In the data rows, zero lies at 4.5, halfway between 4 and 5.
Every row has a hidden score. How much higher is the second row's score than the first row's in each pair? 20 means about the same, 40 much higher and 0 much lower. The score is a weighted sum of the row's numbers plus the product of two more (or one squared), each taken from its middle value.
[5 7 7 7 4 7 4 6 2 6 4 7 4 4 4 5 5 3 6 4 3]
[3 7 7 6 6 6 5 6 2 2 5 7 6 4 6 3 5 1 8 6 3] -> 24
[6 7 7 6 4 6 5 6 2 6 5 7 3 5 3 5 4 6 3 3 3]
[6 7 6 6 4 6 5 6 2 6 5 7 3 5 3 6 4 6 3 3 3] -> 16
[6 6 5 6 6 6 6 5 4 2 6 5 3 6 3 6 2 3 6 3 4]
[7 6 6 5 4 5 5 5 3 5 5 6 2 6 3 7 3 7 2 3 3] -> 18
[7 5 4 6 6 6 6 5 5 2 6 5 2 6 2 7 2 2 7 3 5]
[6 3 3 2 4 3 6 3 6 6 6 3 3 6 3 6 3 6 3 3 6] -> 22
[4 7 6 7 4 7 3 6 3 6 3 6 6 3 6 3 6 4 5 5 3]
[4 7 6 7 6 7 5 6 2 2 5 7 5 5 4 4 4 4 5 5 3] -> 25
[3 6 5 6 4 6 3 6 3 5 3 6 6 3 6 3 6 6 3 6 3]
[7 4 3 4 6 4 5 4 7 2 5 3 2 6 2 7 3 3 6 3 5] -> 12
[6 3 3 2 4 2 6 3 6 6 6 3 3 6 3 6 3 6 3 3 6]
[6 7 7 7 4 7 5 6 2 6 5 7 4 5 4 5 4 6 3 4 3] -> 24
[4 2 3 2 4 2 5 3 7 6 5 2 4 5 4 5 4 7 2 4 6]
[4 3 4 2 6 2 3 3 6 2 3 3 6 3 6 3 6 2 8 5 6] -> 33
[4 7 6 7 4 7 4 6 3 6 3 7 5 4 5 4 6 2 7 5 3]
[4 7 6 7 6 7 5 6 3 2 5 7 4 5 4 5 4 4 5 5 3] -> 24
[5 7 6 7 3 7 4 6 2 6 4 7 5 4 5 4 5 2 7 4 3]
[3 3 3 3 3 3 4 3 7 6 4 2 6 4 6 3 6 3 6 6 6] -> 14
[6 5 5 6 6 6 6 5 4 2 6 5 2 6 2 7 2 2 7 3 4]
[4 2 2 2 4 2 5 3 7 6 5 2 5 4 5 4 5 6 3 5 6] -> 25
[3 3 3 3 4 3 4 3 7 6 4 2 6 4 6 3 6 3 6 6 6]
[3 6 5 7 4 6 3 6 4 6 3 6 6 3 6 3 6 5 4 6 4] -> 23
[4 2 2 2 4 2 5 3 7 6 5 2 5 5 5 4 4 6 3 5 6]
[2 5 4 6 4 6 3 5 5 6 3 5 7 3 7 2 7 6 3 6 4] -> 19
[3 6 5 6 4 6 3 6 4 5 3 5 7 3 7 2 7 7 2 6 4]
[3 7 7 6 6 6 4 6 2 2 4 7 6 4 6 3 5 1 8 6 3] -> 19
[2 5 6 4 6 4 3 5 3 2 3 5 7 3 7 2 7 5 4 6 4]
[7 3 3 3 6 3 5 3 7 2 5 3 3 6 2 6 3 4 5 3 6] -> 5
[3 2 2 2 4 2 5 3 7 6 5 2 5 4 5 4 5 5 4 6 6]
[3 2 2 2 4 3 4 3 7 6 5 2 5 4 5 4 5 4 5 6 6] -> 17
[4 7 6 7 4 7 3 6 3 6 3 6 6 3 6 3 6 4 5 6 3]
[6 7 7 7 4 7 5 6 2 6 5 7 4 5 4 5 4 6 3 3 3] -> 22
[6 2 2 2 6 2 4 3 7 2 4 2 4 4 4 5 4 5 3 4 6]
[2 3 3 3 4 3 4 4 7 6 4 3 6 4 6 3 6 4 5 6 6] -> 14
[3 7 6 7 4 7 3 6 3 6 3 6 6 3 6 3 6 4 5 5 3]
[3 6 5 6 4 6 3 6 4 5 3 6 6 3 6 3 6 6 3 6 4] -> 22
[2 3 3 3 4 3 4 3 6 6 4 3 6 3 6 3 6 4 5 6 6]
[3 6 7 6 6 6 4 6 2 2 4 7 6 4 6 3 5 2 7 6 3] -> 21
[7 5 6 5 4 5 6 5 3 6 6 6 2 6 2 7 2 5 4 3 4]
[5 2 3 2 6 2 4 3 7 2 4 2 5 4 5 4 5 3 6 4 6] -> 24
[3 6 7 6 6 6 4 6 2 2 4 7 6 4 6 3 6 2 7 6 3]
[4 7 6 7 4 7 4 6 3 6 4 7 5 4 5 4 6 3 5 5 3] -> 16
[3 7 7 6 6 6 5 6 2 2 5 7 5 4 6 4 5 1 8 6 3]
[7 4 3 4 6 4 5 4 6 2 6 3 2 6 2 7 2 2 7 3 5] -> 11
[6 3 4 3 4 3 6 4 5 6 6 4 2 6 2 7 2 4 5 3 5]
[7 5 4 6 6 6 6 5 5 2 6 5 2 6 2 7 2 1 7 3 5] -> 16
[6 2 2 2 6 2 4 3 7 2 4 2 4 5 4 5 4 5 4 4 6]
[7 4 5 4 4 4 6 4 4 6 6 5 2 6 2 7 2 3 6 2 4] -> 21
[2 5 5 6 4 6 3 5 4 5 3 5 7 3 7 2 7 7 2 6 4]
[6 3 4 3 4 3 6 4 5 6 6 3 3 6 3 6 2 5 4 3 5] -> 19
[4 7 6 7 4 7 4 6 3 6 3 7 5 4 5 4 6 2 7 5 3]
[2 5 4 5 4 5 3 5 5 5 3 5 7 3 7 2 7 7 2 6 5] -> 25
[7 6 6 5 4 6 5 5 3 5 6 6 2 6 2 6 3 7 2 3 3]
[4 2 3 2 4 2 5 3 7 6 5 2 5 5 5 4 4 6 3 5 6] -> 22
[3 6 5 7 4 7 3 6 4 6 3 6 6 3 6 3 6 4 4 5 4]
[5 3 3 2 4 2 6 3 6 6 6 3 3 6 3 6 3 5 4 4 6] -> 23
[3 6 5 7 4 6 3 6 4 6 3 6 6 3 6 3 6 4 5 5 4]
[6 6 7 6 4 6 5 6 2 6 5 7 3 5 3 6 4 7 2 3 3] -> 24
[7 6 6 5 4 5 5 5 3 5 5 6 2 6 2 7 3 7 2 3 3]
[2 3 3 4 4 4 3 4 6 6 3 3 7 3 7 2 7 5 4 6 6] -> 20
[3 3 4 3 6 3 3 3 5 2 3 4 6 3 6 3 7 3 6 6 5]
[3 2 3 3 4 3 4 3 7 6 4 2 6 4 6 3 5 3 6 6 6] -> 7
[5 7 7 7 4 7 4 6 2 6 4 7 4 4 4 5 5 4 5 4 3]
[2 3 3 4 4 4 4 4 6 6 3 3 7 3 7 2 7 5 4 6 6] -> 20
[6 2 2 3 6 3 4 3 7 2 5 2 4 5 4 6 4 6 3 3 6]
[5 7 6 7 4 7 4 6 2 6 4 7 4 4 4 5 5 5 4 4 3] -> 24
[7 5 4 6 6 5 6 5 5 2 6 4 2 6 2 7 2 2 7 3 4]
[6 7 7 6 4 6 5 6 2 6 5 7 3 5 3 6 4 7 2 3 3] -> 24
[6 5 4 6 6 6 6 5 5 2 6 5 2 6 2 7 2 2 7 3 4]
[7 4 5 4 4 4 6 4 4 6 6 5 2 6 2 7 2 4 5 3 4] -> 25
[3 6 5 6 4 6 3 5 4 5 3 5 7 3 6 2 7 6 3 6 4]
[5 2 3 2 6 2 4 3 7 2 4 2 5 4 5 4 5 3 6 4 6] -> 22
[4 2 3 2 6 2 3 3 6 2 3 3 6 3 6 3 6 1 8 5 6]
[6 3 4 3 4 3 6 3 5 6 6 3 3 6 3 6 2 4 5 3 5] -> 7
[7 4 4 3 4 3 6 4 4 6 6 4 2 6 2 7 2 3 6 3 5]
[6 3 3 2 4 2 6 3 6 6 6 3 3 6 3 6 3 5 4 4 6] -> 22
[4 7 6 7 6 7 5 6 3 2 5 7 4 5 4 5 4 5 4 5 3]
[6 7 7 7 4 6 5 6 2 6 5 7 4 5 4 5 4 6 3 3 3] -> 24
[6 6 6 6 4 6 5 6 2 6 5 7 3 5 3 6 3 7 2 3 3]
[3 7 6 6 6 6 4 6 2 2 4 7 6 4 6 3 5 2 7 6 3] -> 18
[4 7 6 7 4 7 3 6 3 6 3 6 6 3 5 3 6 3 6 5 3]
[6 3 3 2 4 2 6 3 6 6 6 3 3 6 3 6 3 6 3 3 6] -> 22
[4 7 6 7 4 7 4 6 3 6 4 7 5 4 5 4 6 2 7 5 3]
[6 3 4 3 4 3 6 3 5 6 6 3 3 6 3 6 2 5 4 3 5] -> 21
[7 3 3 4 6 4 5 4 7 3 5 3 3 5 3 6 3 4 5 3 6]
[5 7 7 7 4 7 4 6 2 6 4 7 4 4 4 5 5 4 5 4 3] -> 20
[2 5 6 5 6 5 3 5 3 2 3 6 7 3 7 2 7 5 4 7 4]
[7 5 6 4 4 4 6 5 3 6 6 5 2 6 2 7 2 4 5 3 4] -> 11
[3 2 2 2 4 3 4 3 7 6 4 2 6 4 6 3 5 5 5 6 6]
[6 3 4 3 4 3 6 3 5 6 6 4 3 6 2 6 2 3 6 3 5] -> 23
[5 7 6 7 6 7 5 6 3 2 6 7 4 5 4 5 3 6 4 4 3]
[7 3 3 4 6 4 5 4 7 2 5 3 3 6 3 6 3 4 5 3 6] -> 9
[3 3 4 3 6 3 3 3 5 2 3 4 6 3 6 3 7 3 6 6 5]
[5 7 6 7 6 7 6 6 3 2 6 7 4 5 3 5 3 5 4 4 3] -> 12
[6 6 6 6 4 6 5 6 2 6 5 6 3 5 3 6 3 7 2 3 3]
[5 7 6 7 6 7 5 6 3 2 5 7 4 5 4 5 3 5 4 4 3] -> 19
[3 7 7 6 6 6 5 6 2 2 4 7 6 4 6 3 5 1 8 6 3]
[6 4 4 3 4 3 6 4 5 6 6 4 2 6 2 7 2 4 5 3 5] -> 16
[3 6 5 6 4 6 3 6 3 5 3 6 6 3 6 3 7 5 4 6 3]
[7 3 3 4 6 4 5 4 6 2 6 3 2 6 2 7 3 2 6 3 5] -> 15
[5 7 7 7 3 7 4 6 2 6 4 7 5 4 5 4 5 3 6 4 3]
[7 4 3 4 6 4 5 4 6 2 5 3 2 6 2 7 3 2 7 2 5] -> 9
[3 6 6 6 6 6 4 6 2 2 4 7 6 4 6 3 6 2 7 6 3]
[6 6 6 6 4 6 5 6 2 6 5 7 3 5 3 6 3 7 2 3 3] -> 22
[2 4 4 5 4 5 3 4 5 5 3 4 7 3 7 2 7 7 2 7 5]
[3 6 6 6 6 6 4 6 2 2 4 7 6 4 6 3 6 2 7 6 3] -> 17
[3 6 5 6 4 6 3 5 4 6 3 5 7 3 7 2 7 6 3 6 4]
[7 5 4 5 6 5 6 5 5 2 6 4 2 6 2 7 2 2 7 3 5] -> 13
[2 5 6 5 6 4 4 5 3 2 3 6 7 3 7 2 7 5 4 6 4]
[7 6 6 6 4 6 5 6 2 5 5 6 3 6 3 6 3 8 2 3 3] -> 10
[5 2 2 2 6 2 4 3 7 2 4 2 4 4 4 5 5 4 5 4 6]
[2 5 5 6 4 6 3 5 4 5 3 5 7 3 7 2 7 7 2 6 4] -> 17
[6 7 7 6 4 6 5 6 2 6 5 7 4 5 3 6 4 6 3 3 3]
[2 7 7 6 6 6 4 6 2 2 4 7 6 4 6 3 6 2 7 6 3] -> 16
[2 5 6 5 6 5 3 5 3 2 3 6 7 3 7 2 7 5 4 6 4]
[6 6 5 6 6 6 6 5 4 2 6 5 2 6 3 7 2 3 6 3 4] -> 6
[5 7 7 7 4 7 4 6 2 6 4 7 4 4 5 5 5 5 4 4 3]
[7 4 5 4 4 4 6 4 4 6 6 5 2 6 2 7 2 4 5 3 4] -> 21
[6 6 7 6 4 6 5 6 2 6 5 7 3 5 3 6 3 7 2 3 3]
[2 3 3 4 4 4 3 4 6 6 3 3 7 3 7 2 7 4 5 6 5] -> 12
[6 7 6 6 4 6 5 6 2 6 5 7 3 5 3 6 4 7 2 3 3]
[4 7 6 7 4 7 3 6 3 6 3 6 6 4 5 4 6 3 6 5 3] -> 24
[2 3 3 4 4 4 3 4 6 6 3 3 7 3 7 2 6 5 4 6 6]
[3 7 7 6 6 6 4 6 2 2 4 7 6 4 6 3 5 2 7 6 3] -> 23
[2 4 5 4 6 4 3 4 4 2 3 5 7 3 7 2 7 6 3 6 4]
[5 2 3 2 4 2 6 3 6 6 6 3 3 6 3 6 3 5 4 4 6] -> 12
[7 3 3 4 6 4 5 4 7 3 5 3 3 6 3 6 3 4 5 3 6]
[7 3 3 4 6 4 5 4 7 2 5 3 2 6 2 7 3 3 6 3 6] -> 20
[6 7 7 6 4 6 5 6 2 6 5 7 3 5 3 6 4 7 2 3 3]
[5 7 6 7 6 7 6 6 3 2 6 7 4 5 4 5 3 5 4 4 3] -> 22
[5 2 3 2 4 2 5 3 7 6 5 2 4 5 4 5 4 7 2 4 6]
[7 5 6 5 4 4 5 5 3 6 6 5 2 6 2 7 2 4 5 3 4] -> 19
[3 3 4 2 6 2 3 3 5 2 3 3 6 3 6 3 7 2 7 6 5]
[3 3 4 2 6 2 3 3 5 2 3 3 6 3 6 3 6 2 7 6 5] -> 22
[2 5 6 5 6 5 3 5 3 2 3 5 7 3 7 2 7 5 4 6 4]
[7 4 5 4 4 4 6 4 4 6 6 5 2 6 2 7 2 3 6 3 4] -> 12
[7 6 6 5 4 5 5 5 3 5 5 6 2 6 2 7 3 6 3 3 3]
[7 4 3 4 6 4 5 4 6 2 5 3 2 6 2 7 3 2 7 3 5] -> 14
[4 2 3 2 4 2 5 3 6 6 5 2 4 5 4 5 3 7 2 5 6]
[2 4 5 4 6 4 3 4 4 2 3 5 7 3 7 2 7 5 4 6 4] -> 25
[4 2 3 2 6 2 3 3 6 2 3 3 6 3 6 3 6 1 8 5 6]
[4 2 2 2 4 2 5 3 7 5 5 2 5 5 5 4 4 7 2 5 6] -> 9
[3 2 2 3 4 3 4 3 7 6 4 2 6 4 6 3 5 5 4 6 6]
[4 7 6 7 4 7 3 6 3 6 3 6 6 4 6 3 6 3 6 5 3] -> 19
[3 2 2 2 4 2 5 3 7 6 5 2 5 5 5 4 4 5 4 5 6]
[2 5 4 5 4 5 3 5 5 5 3 5 7 3 7 2 7 7 2 6 4] -> 21
[2 4 4 5 4 5 3 4 5 5 3 4 7 3 7 2 7 7 3 7 5]
[6 6 5 6 6 6 6 5 4 2 6 5 2 6 3 7 2 3 6 3 4] -> 14
[2 6 7 6 6 6 4 6 2 2 4 7 6 4 6 3 6 2 8 6 3]
[3 6 5 6 4 6 3 6 4 6 3 6 6 3 6 3 7 5 3 6 4] -> 17
[6 2 2 2 6 2 4 3 7 2 4 2 4 5 4 5 4 6 3 3 6]
[7 6 6 5 4 5 6 5 3 5 5 6 2 6 3 6 3 7 2 3 3] -> 24
[2 5 4 5 4 5 3 5 5 6 3 5 7 3 7 2 7 6 3 7 5]
[2 6 7 6 6 5 4 6 2 2 4 7 6 4 6 3 6 2 7 6 3] -> 23
[3 6 7 6 6 6 4 6 2 2 5 7 6 4 6 3 5 2 7 6 3]
[4 7 6 7 4 7 4 6 3 6 3 7 5 4 5 4 6 4 5 5 3] -> 14
[2 3 3 3 4 3 4 3 7 6 4 3 6 3 6 3 6 3 6 6 6]
[3 3 4 2 6 2 3 3 5 2 3 3 6 3 6 3 7 2 7 6 5] -> 30
[5 2 3 2 4 2 5 3 7 6 5 2 4 5 4 5 4 7 2 4 6]
[7 5 6 5 4 5 6 5 3 5 6 6 2 6 2 7 2 5 4 3 4] -> 20
[4 7 6 7 6 7 5 6 2 2 5 7 4 5 4 5 4 4 5 5 3]
[4 7 6 7 6 7 5 6 2 2 5 7 4 5 4 5 4 4 5 5 3] -> 20
[3 3 4 2 6 3 3 3 5 2 3 3 6 3 6 3 6 2 7 6 6]
[2 4 3 4 4 4 3 4 6 6 3 3 7 3 7 2 7 5 4 7 5] -> 1
[2 4 3 4 4 4 3 4 6 6 3 4 7 3 7 2 7 6 3 6 5]
[7 5 5 4 4 5 6 5 3 5 6 5 2 6 2 7 2 5 4 3 4] -> 20
[7 5 6 5 4 5 6 5 3 5 6 6 2 6 2 7 2 6 3 2 4]
[5 2 3 2 4 2 6 3 6 6 6 3 3 5 3 6 3 6 3 4 6] -> 26
[3 6 5 6 4 6 3 6 4 5 3 5 6 3 6 3 7 7 2 6 4]
[3 2 2 2 4 2 5 3 7 6 5 2 5 4 5 4 5 4 5 6 6] -> 22
[7 5 6 5 4 5 5 5 3 5 5 6 2 6 2 7 3 6 3 3 4]
[2 3 3 3 4 3 4 4 7 6 4 3 6 3 6 3 6 4 5 6 6] -> 25
[4 2 3 2 6 2 3 3 6 2 3 3 6 3 6 3 6 1 8 5 6]
[2 5 4 5 4 5 3 5 5 6 3 5 7 3 7 2 7 7 2 6 4] -> 7
[6 3 4 3 4 3 6 4 5 6 6 3 3 6 3 6 2 5 4 3 5]
[7 4 5 3 4 3 6 4 4 6 6 4 2 6 2 7 2 3 6 3 5] -> 22
[3 2 2 3 4 3 4 3 7 6 4 2 6 4 6 3 5 4 6 6 6]
[2 5 4 6 4 6 3 5 4 5 3 5 7 3 7 2 7 6 3 6 4] -> 24
[5 2 3 2 6 2 4 3 7 2 4 2 5 4 5 4 5 3 6 4 6]
[2 4 3 4 4 4 3 4 6 6 3 4 7 3 7 2 7 6 3 7 5] -> 15
[5 7 7 7 4 7 4 6 2 6 4 7 4 4 4 5 5 5 4 4 3]
[7 6 6 5 4 5 6 5 3 5 6 6 2 6 3 6 3 7 2 2 3] -> 18
[7 4 5 4 4 4 6 4 4 6 6 5 2 6 2 7 2 3 6 3 4]
[3 3 2 3 4 3 4 3 7 6 4 2 6 4 6 3 5 3 6 6 6] -> 20
[7 5 6 5 4 5 6 5 3 5 6 6 2 6 2 7 2 5 4 3 4]
[2 3 3 4 4 4 4 4 6 6 3 3 6 3 7 2 6 4 5 6 6] -> 27
[4 7 6 7 4 7 4 6 3 6 3 7 5 4 5 4 6 4 5 5 3]
[5 7 6 7 6 7 6 6 3 2 6 6 4 6 4 5 3 5 4 4 3] -> 29
[4 2 3 2 4 2 5 3 7 6 5 2 5 5 5 4 4 6 3 5 6]
[6 3 4 3 4 3 6 4 5 6 6 3 3 6 3 6 2 5 4 3 5] -> 18
[3 2 2 3 4 3 4 3 7 6 4 2 6 4 6 3 5 5 4 6 6]
[2 5 6 4 6 4 3 5 3 2 3 5 7 3 7 2 7 6 3 6 4] -> 33
[7 4 5 4 4 4 6 4 4 5 6 5 2 6 2 7 2 4 5 3 5]
[2 5 5 4 6 4 3 5 3 2 3 5 7 3 7 2 7 6 3 7 4] -> 25
[3 6 5 6 4 6 3 5 4 5 3 6 6 3 6 3 7 7 3 6 4]
[4 2 3 2 6 2 3 3 6 2 3 3 6 3 6 3 6 1 8 5 5] -> 29
[7 4 5 3 4 4 6 4 4 6 6 4 2 6 2 7 2 3 6 3 5]
[2 3 3 4 4 4 3 4 6 6 3 3 7 3 7 2 6 4 5 6 6] -> 18
[7 4 3 4 6 4 5 4 6 2 5 3 2 6 2 7 3 3 6 3 5]
[7 4 5 4 4 4 6 4 4 6 6 4 2 6 2 7 2 4 5 3 5] -> 29
[4 2 3 2 6 2 3 3 6 2 3 3 6 3 6 3 6 1 8 5 6]
[7 3 3 4 6 4 5 4 7 2 5 3 3 6 2 6 3 4 5 3 6] -> 3
[7 5 6 5 4 4 6 5 3 5 6 5 2 6 2 7 2 5 4 2 4]
[5 2 2 2 6 2 4 3 7 2 4 2 4 4 4 5 5 4 5 4 6] -> 23
[6 7 7 7 4 7 5 6 2 6 5 7 4 5 4 5 4 6 3 4 3]
[6 3 3 2 4 2 6 3 6 6 6 3 3 6 3 6 3 5 4 4 6] -> 17
[2 4 3 5 4 5 3 4 6 6 3 4 7 3 7 2 7 5 3 7 5]
[4 7 6 7 4 7 3 6 3 6 3 6 5 4 5 4 6 3 6 5 3] -> 15
[4 7 6 7 6 7 5 6 2 2 5 7 4 5 4 4 4 4 5 5 3]
[6 3 4 3 4 3 6 4 5 6 6 4 3 6 3 7 2 3 6 3 5] -> 18
[6 2 2 2 6 3 4 3 7 2 4 2 4 5 3 6 4 6 3 4 6]
[7 5 4 6 6 5 6 5 5 2 6 4 2 6 2 7 2 2 7 3 4] -> 23
[7 6 6 5 4 5 5 5 3 5 5 6 2 6 2 7 3 7 2 3 3]
[2 3 3 3 4 4 4 4 7 6 4 3 6 4 6 3 6 3 6 6 6] -> 19
[7 5 6 5 4 5 6 5 3 5 6 6 2 6 2 7 2 6 3 3 4]
[3 6 5 6 4 6 3 5 4 6 3 5 6 3 7 2 7 6 3 6 4] -> 18
[5 2 3 2 6 2 4 3 7 2 4 2 5 4 5 4 5 3 6 4 6]
[7 3 3 4 6 4 5 4 7 2 5 3 3 6 3 7 3 4 5 3 6] -> 8
[6 3 3 2 4 3 6 3 6 6 6 3 3 6 3 6 3 5 4 4 5]
[4 6 6 7 4 7 3 6 3 6 3 6 6 3 6 3 6 3 6 5 3] -> 18
[3 6 5 6 4 6 3 6 4 6 3 6 6 3 6 3 7 5 4 6 4]
[7 6 6 6 4 6 5 5 2 6 5 6 3 6 3 6 3 7 2 3 3] -> 24
[6 3 4 3 4 3 6 3 5 6 6 3 3 6 3 6 2 4 5 3 5]
[4 2 2 2 4 2 5 3 7 6 5 2 5 5 5 4 4 7 2 5 6] -> 22
[7 5 5 4 4 4 6 5 3 6 6 5 2 6 2 7 2 3 5 2 4]
[2 3 3 4 4 4 4 3 7 6 4 3 7 3 6 3 6 3 6 6 6] -> 25
[4 6 6 7 4 7 3 6 3 6 3 6 6 4 6 3 6 4 5 5 3]
[7 6 6 5 4 5 5 5 3 5 5 6 2 6 2 7 3 6 3 3 3] -> 21
[2 5 4 5 4 5 3 5 5 6 3 4 7 3 7 2 7 6 3 7 5]
[3 3 2 3 4 3 4 3 7 6 4 2 6 4 6 3 6 3 6 6 6] -> 18
[3 7 7 6 6 6 5 6 2 2 5 7 6 4 5 4 5 2 7 6 3]
[4 2 3 2 4 2 5 3 7 6 5 2 5 5 4 4 4 7 2 5 6] -> 19
[2 4 5 4 6 4 3 4 4 3 3 5 7 3 7 2 7 6 3 6 4]
[4 7 6 7 6 7 5 6 2 2 5 7 4 5 4 5 4 4 5 5 3] -> 8
[2 5 4 6 4 6 3 5 5 6 3 5 7 3 7 2 7 6 2 6 4]
[7 3 3 4 6 4 5 3 7 2 5 3 3 6 3 7 3 4 5 3 6] -> 15
[5 2 2 2 6 2 4 3 7 2 4 2 4 4 4 5 5 5 4 4 6]
[3 2 2 3 4 3 4 3 7 6 4 2 6 4 6 3 5 4 4 6 6] -> 15
[3 3 2 3 4 3 4 3 7 6 4 2 6 4 6 3 6 4 5 6 6]
[6 3 4 3 4 3 6 4 5 6 6 4 2 6 2 7 2 4 5 3 5] -> 20
[5 2 3 2 6 2 4 3 7 2 4 2 5 4 5 4 5 4 5 4 6]
[2 5 4 5 4 5 3 5 5 5 3 4 7 3 7 2 7 7 2 6 5] -> 14
